In the rows, 128 means zero.
The rows below come in pairs that one turn or mirror swaps. Which row does each named row swap with?
The rows were stretched afterwards, more along some directions than others.
lefed: [128  91 123 135 126 110 140 152 107 141 150 123 170 158 126 150 151 110
 153 118 140]
nagev: [ 97 167 115 131 136 150 126 103  52 127  95 136 130 120 123 150 164 126
 106  97 109]
Rir: [147 120 116 147 173 156 115 150 139 133 113 117 130 132 128  99  99 119
  94 147  79]
Soruv: [117 104 119 134  98  97 152 146 134 129 125 111 141 122 129 178 137 127
 136 102 136]
peg: [ 87 108  88 143 158 140 117 149 139 156  91 138 155 121 125 147 108 152
 134 113 100]
gita: [121 135 148 132 126  93 124  90 128 116  59 126 141 124 101 130 131 125
  94 112 110]
zabid: [125 144 131 157 138 109 124 144 131 107 123 130 120 138 105 121 156 145
 113 150 142]
karip: [124 120 113 125 103 143 127 139  96 116 107 120 134 119  90 145 168 138
 118 109 162]
venog: [140 116 141  94 152 151 122 125  73 123 132  79 122 112 134 125 121  88
 125 118 123]
gub: [107 115 122 119 138 146 163 105 101 148 115 105 143 116 144 140 108 139
 132 108  91]
Punof: [120  82 115 146 111 122  85 141 155 127 112 155 137 133  99 158 159 130
 141 152 153]
Suro: [121  83 107 110 100 120 145 105 101 116  77 143 115 128 136 178 138 107
 147 113 133]
bes: [133 115 129 128 165 134 107 115 109 117  70 119 106 131 113 101 106 135
  91 120  86]
veful: [106 125 103 126 108 121 106 151 150 101 117 121 141 115 114 170 156 127
 136 153 186]
ripu: [129 129 117 131 132 167 126 146 109 136  84 101 137  95 108 154 101 131
  91  90 116]
Kuzo: [103  71 113 116 115 187  87 169 127 135  89 138 106 118  88 156 122 124
 124 106 140]
Zabim: [109 105  91 132 144 160  80 149 123 100 110 141 129 125 113 133 154 101
 138 155 155]
rur: [151 124 104 141  99 115 142 128 146 124 144 145 136 110 148 134 152  94
 147 152 156]
dol: [ 50 103  74 117 154 160 115 156  87 143  80 142 131 134 127 160 109 148
 129  86 111]
vapo: [ 85 175  99 140 126 122 136 126  85 133  90 106 148 113 131 166 125 146
  94  85  82]
ton: [116 189 123 147 117  87 131 103 106 112 123  97 140 109 136 109 154 129
  75 121 134]
Ratef: [143 159 124 151 109 123 111 134 128 110 141 109 140 101 125 147 152 114
 126 142 133]
fufod: [144 144 133 131 103 157 157 122 117 139 132 126 128  90 125 138 121 137
 129  88 121]
lem: [146 133 102 119 109 103 137 112 107  97 142 107 126 108 159 147 166  66
 140 166 160]
mesud: [131 134 107 137 139 177 121 138 124 127 128 122 122 100 133 130 120  92
 127 124 115]
tef: [115  96 158 122 109 113 123 107 151 124  88 138 101 135 116 116 111 141
 122 121 138]
Bil: [ 60 116  63 123 137 148 129 161 125 132  98 138 134 133 133 181 127 124
 133 111 109]
lok: [130 131 124 124 154 113 116 108 115  87  99 132 113 143 122 117 162 121
 133 155 129]
Nal: [ 96  72 106 133 152 117 108 150 126 139 102 135 143 162 110 168 128 116
 152 122 128]
sobu: [118 148 123 110 153 142 145 125  99 120 135 124 124 131 160 138 131 102
 145 133 109]
fega: [119  97  99 139 125 137  85 132 149 110 114 132  89 137 130 105 133 138
 116 170 148]
sufog: [118 162 112 148 174 131  98 111  81 115 106 118 141 146 114 108 159  99
  96 139 119]
tisi: [142 117 105 145 114 114 101 112 132 102 111 140 106 126 129 108 149 119
 109 173 160]
kot: [ 60 121  94 123 123 150 115 135 107 125  90 153 134 140  99 150 169 152
 135 111 153]
mobi: [115 102 111 100 122 166 146  99  76 117  72 125 100 126 141 166 134 104
 139  93 103]
lise: [116 176  92 124 161 179 102 147  76 103 115 117 120 100 139 146 156  86
 110 141 114]
porop: [127 136 118 161 128 129 128 146 153 133 114 119 135 100 122 115  95 153
  94 119 112]
bufep: [140 119 128 111 127 168 110 149 113 107 170  94  95 101 151 136 128  90
 131 175 140]
keriz: [111 122  91 118  89 134 111 151 144 103  93 134 128 111 108 181 153 117
 107 132 135]
nove: [101 129  75 124 113 127 149 144 104 138  97 137 129 119 150 165 125 110
 107 106 106]
rav: [114 110  90 133 128 103 154 127 108 150 113 109 135 118 154 139 104 126
 115 112 110]
zom: [155  89 129 120  94 103 118 113 145 101  98 132 122 111  79 148 162 108
 148 137 181]
keti: [140 101 126 141 164 134 129 140 116 144 115 102 127 160 107 105  98 130
 114 101  79]
puzi: [118 125 125 145 131 133 127 130 128  97  84 136 106 153 102 119 158 139
  99 144 130]
Tamom: [ 97 147 117 128 138 102 110 139  80 139 147 112 147 149 143 111 134 121
  96 122 132]
dor: [ 99  83 117  98  79 119  97 142 125 125  93 126 123 115  95 168 139 136
 125 107 176]
navog: [ 98 103 103 121 161 114 120 148 111 131 129  98 146 148 122 121 136 144
 126 140 136]
larib: [110 120 100 111 114 112 119 117  99 108  53 122 119 116  80 156 148 125
  92 104 136]
vinif: [ 98 156 105 117 107 117 141 129 114  91 103 124 136 106 135 179 155 107
 127 123 137]
Bakig: [121 138 122 106 142 110 113 111  96  96 115 106 124 160 121 132 156  83
 128 131 119]

Swapped with zom: larib
Swapped with fega: mobi
Swapped with vapo: Ratef
Swapped with tisi: Suro
Swapped with gub: bufep

